In the rows, 128 means zero.
One turn moves each row of this set onto another row. After a few examples, where does it send each row asked below?
Q: [118 107 121 128  96 111 123 139 149  81 130 155 131 144  98 113 120 158
 138 107 106 139 146 126 154 116 113 101 151 143]
R: [153 129 118 139 101 103 137 128 166 121 112 144 136 133 110 123 142 131
 116 119 134 122 146  87 137 124 140  85 167 148]
M: [161 136 111 102  98  96 149 121 158 139 114 144 131 118 114 116 153 141
 138 123 109 156 145 107 129 134 136 105 171 150]
U: [115  84 101 111 119 109 128 125 155 108 132 166 119 121 101 117 136 148
 135 134  82 142 131 104 147 138 103 109 158 130]
J: [109  93  94 117 113 108 131 117 154 114 120 163 119 130 107 112 136 152
 140 135  86 149 129 108 148 127 104  97 158 123]
G: [120 127 113 112 134  97 122  89 202 128 122 151 139 109  98 132 121 107
 138 115 127 146 129 128 137  98 128 118 189 149]
Y: [131 111  93 129 127 105 130 118 145 132 157 141  99 121  92 117 130 130
 125 138 109 145 131 110 152  99 102  99 160 120]
T: [136 130 116 123 103 107 131 125 138 111 167 145 100 129 102 118 120 146
 147 111 117 141 152 140 160  97 116 114 156 143]
E: [118 121 127 109 121  95 128 102 208 129 117 165 145 113  94 132 126 105
 131  96 116 165 133 105 139 112 109 114 161 153]
W: [127 124 130 121 129 100 140 114 205 116 117 183 142 109 104 131 104 121
 138 110 124 151 146 117 159 109 120 114 167 173]
B: [126 122 113 107 132  95 146 125 175  84  97 150 138 115 106 133 100 118
 103 115 104 147 141 126 144 132 122 136 172 155]
P: [142 152 110 107 116 101 145 119 179 105 113 145 133 127 109 117 108 110
 123  91 121 140 144 153 135 116 116 136 180 141]
K: [136 108  93 129 128 113 124 121 152 133 166 154  99 118  95 116 127 125
 131 133 108 128 129 106 151 110 101 102 162 119]
A: [127 123 123 115 138  93 142 112 195 117 133 157 141  95  89 132 122 127
 120 104 124 155 144 130 145  93 135 132 179 169]
H: [125  97 122 119 107 110 120 142 148  81 134 155 135 144 101 108 118 149
 143 114 107 128 148 134 150 125 114 112 159 144]
X: [123 130 103 119 127 104 152 107 190 112 114 170 108 102 115 146 110 111
 106 119 100 139 131  98 153 137 111 125 166 147]
D: [141 122 115 118 107 109 128 130 142 116 172 148 107 130  99 109 126 138
 144  99 117 131 153 142 150 103 112 123 157 135]
Z: [139 154 104 126 115 108 147 112 195 127 133 155 110 113 103 130 120  98
 106  91 121 134 131 116 140 115 103 120 168 131]
N: [165 136 112 120 117 100 124 129 145 120 117 134 141 123  98 133 119 125
 120 135 122 140 144  90 139 120 147  91 168 151]
L: [147 136 116 109 100  98 140 109 147 131 124 151 122 113 122 139 142 145
 131 107 108 141 157  92 142 130 156 111 158 157]

E -> W
Y -> J
And these:
B -> P
R -> L
D -> K

